In the data rows, the value 128 means zero.
Here are some numbered points:
[185 183 117 120 205  93 155 190 115 123 119 160 176 164  87  65  60 120
 110 173 204  63 186 165 104 102 154  58  81 141 155 130] 0
[151  84  64 170 122  93 205 103 191  90  94 183 117 166 134 137 106 101
 157 130 125 145 121 113 150 110 138  88 121 194 168 159] 1
[168 114 168  80 143 128 185  95 142 143 188 165 144 156 123  93 104 169
 112 193 180 107 165 153 133 130 149  82  93 146 177 151] 2
[121 175 116 180 179  95 121 118 137 139 108 149 117 144  78 102 104  94
 118 133 156 122 143 161 104  87 163  96  92 174 156 115] 3
[ 86  79 170  71 110 208  71 133  95 240 175  62 161  30 134 101 104 174
  93 103  87 121 131 114 136 173  30 156 133  34 112 131] 4
[127 190 130 183 168  81 105 144 187  63  93 160  94 166  93 134 124  88
 187 132 152 138 120 179 148  63 177  91 101 188 141 125] 5
[157 181 132 138 146  83 114 165 113  59  82 125 146 193 176 160 125  84
 213 104 114 177  70 133 134  85 181 150 176 156   7  85] 6
[ 93 178 207  92 140 129 113 224 108 121 129 111 180 143 110 129  98 122
 134 146 120  83 125 175 145 131 121 122 154 151  95 119] 7
[ 65 121 103 179  96  90  63 105 119 136  93 115 105 129 157 179 165  21
 143  96  87 175  69 107 119 113 165 174 154 146  60 131] 8
[193 177  87 139 177 103 159 107 127 132 103 182 103 160 127 130 106 141
 136 172 169 147 152 138 141  88 170  74 102 147 179 158] 9
[138 137 139 109 131 140 106 125 134 136 149 109 177 133 145 138 109 138
 135 112 135 163 142 120 126 136 132 130 113 102 136  69] 10
[104  83 163 100 110 196 123 118 137 168 158  92 152  62  79 104 103 171
  93 134 108  86 162 140  81 170  62 147 113  65 127 146] 11
[129  61 148  93  96 193 154 142 174 149 154  95 159  66  89 104  92 176
 119 127  71  77 155 128 111 162  63 148 112  64 139 151] 12
[185 127 164  82 115 148 119 101  92 145 135 108 161 115 197 153 130 142
 146  82 108 196 109  63 146 123 147 180 129  79  69 136] 13
[160 196 146 195 161  73 152 181 184  83  72 170  97 151  79 144 113  88
 174 115 122 110  98 155 125  54 154  86 104 163 138 172] 14
New points follow, each followed by the numbers of its three nearest points above by angle, seen from the average point of the numbered points, nearest first.
[123 102 162 106  79 158 135  97 135 159 143 101 141  59 154 129 141 148
 118 103  89 157 132  86 164 134  97 167 133  96 113 141] 4 13 12
[124 135 130 116 119 139 125 137  82 131 132 111 115 122 147 148 162 163
 128 124 131 147 117 116 129 139 131 145 157 125 108 110] 13 4 10
[122 112 155  89 125 177 125 151  96 162 154  71 162 118 136 117  96 186
 140  85  84 124 121 149 138 162  95 148 112  91  99 108] 4 11 12
[104 107 125 168 116 130  96 106 125 120 128 127  96 118 149 130 146 145
 114  87 137 154 130  82 173 118 128 145 130 128 144 118] 8 13 10
[115 110 153 110 108 143 110  75  94 161 160 109 127 108 153 134 133 111
 128  94 128 191 123  89 161 128 137 164 140 111 110 115] 13 10 4
[140 157 132 157 115 114 132 128 147 128 106 131  97 122 158 171 162 163
 118 115 115 134 104 120 119 120 155 154 170 128  88 156] 8 13 6
[188 166  91 103 124 160 106 106 113 149 104 112 131  95 202 197 147 134
 132 123  81 193  81  82  69 120 141 185 182  65  75 207] 13 8 6
[113 127  97  99 164 171 102  82 123 144 156 105 143 131  98  83 101 165
 128 115 121 111 144 167  59 160 110 134  93 114 147 123] 11 12 4
[106  89  90 166  74 103 155 148 110  80  90 131  91 146 150 134 179  88
 158  78  94 140  86 106 156 131 123 151 165 137 104 114] 8 6 1
[171 139 131  79 135 131 202 131 192 138 175 142 150 140 121 135 114 153
 113 186 143  90 133 142 130 130 131  91 124 137 140 150] 2 0 12
[160 131 194 108 151 141 103 100 148 150 176 136 149  90  80  66  87 216
  93 145 169  81 151 164 120 140 113 126  82 140 154 151] 2 11 12
[115 105 112 134 112 117 111 107 106 108 123 131  95 146 169 159 179 135
 128 130 131 160 117  85 134 129 154 155 169 126 109 102] 8 13 6
[146 153 137 106 150 146 150 129 119 154 146 122 153 114 115 106  98 171
  97 124 133 102 140 178 105 138 131 126 102 139 121 142] 11 2 12
[156 146 111 110 157 129 168 139 134 131 129 139 172 161 120 121  88 149
 107 150 140 112 161 177 106 146 132  93 103 147 135 134] 0 2 9
[116 135 124 119 146 121 119 115 102 109 130 112 117 170 149 121 117 150
 158 109 113 154 129 160 149 129 154 126 129 176 101  66] 6 10 8
[119 131 124  87 129 148 181 143 115 159 132 115 164 117 127 126 113 132
  95 147 120 119 150 173  92 166 108 128 116 137 126 115] 11 12 4
[148 142 103 161 147 117 178 129 144 129 120 157  97 143 120 130 124 134
 147 116 126 104 113 136 154 101 149 102 120 158 144 119] 1 9 14
[145 153 153 157 104  67 193 185 168  54  90 134 120 159 134 154 136  77
 172 129 118 119  98 127 180  80 155 126 171 177  77 133] 6 14 5
[102  88 118 114  90 155 114  94 122 141 143 111  98  99 148 141 168 151
 103 114  96 143 119 100 151 153 123 158 151 110 120 134] 4 13 11
[130 132  68 147  91 118 118 157 143  76  61 143 117 141 146 185 150  48
 198  89  81 141  73  69 162  88 125 162 170 156 106 152] 8 6 1
[103  90 107 137 106 149 111 111 118 149 147 106 114  94 141 151 168 157
 108 118 113 129 118  90 138 142  94 152 151 103 126 140] 4 11 12
[103  94  79 151  96 133 135 114 152 109 114 131  77 118 131 157 184 143
 111 122 117 113 119 131 112 165 111 147 160 125 141 139] 8 1 12
[147 151 182 120 167 110 125 181  90 116 128 129 170 142  84  72  70 123
 133 134 177  90 168 146 146 117 146 107 117 142 114  95] 0 7 2
[109 140 120 172 136  94 152 122 167  99 116 143  97 159 125 141 135 110
 159 120 120 128 113 142 142  99 159 124 126 161 122  95] 5 1 14
[195 144 121  98 147 146 182 126 141 156 145 151 136 123 143 137 109 183
  93 164 144 114 153 150 108 143 126  88 105 128 156 175] 2 9 0
[ 77  90 128 154 120 117 104  96  91 116 122 134  89 134 144 113 154 124
 124 118 162 163 130  91 165 137 113 125 128 139 157  92] 8 10 4
[ 97 124 126 140  76 137 102 143  87  96  95  88  93  94 145 154 181 119
  95  92  91 141  98  92 156 158  90 152 172 122  92 138] 8 13 4
[106  75  88 160  80 135 111 105 147 106 122 135  72  90 142 147 196 127
  77 113 115 119 125  80 125 123 101 142 161 115 139 152] 8 11 12
[112 113 112 133 103 142 156 117 141 148 133 119 117 107 111 142 147 131
 106 143 107 108 136 144  83 168 102 149 133 143 131 141] 11 12 4
[133 103 107 121  93 143 144  75 125 159 135 125 108  92 157 152 165 146
 107 118 117 162 123 114 105 149 128 162 150 125 119 143] 13 4 8
[ 89  84 109 141  86 167 116 115 143 168 141 101 112  61 129 144 146 128
 103 106  85 131 117  98 144 145  86 150 144  97 133 152] 4 12 11
[118 152 156 131 108 118 103 130 123 133 120 111 120 123 152 162 147 143
 129 107 128 162 115 116 157 124 133 158 151 129 109 116] 13 8 10
[130 147 153 109  87 136 158 162 122 110 121 106 152 123 149 156 129 139
 138 117  87 144 111 131 160 140 124 154 148 124  91 111] 13 6 7
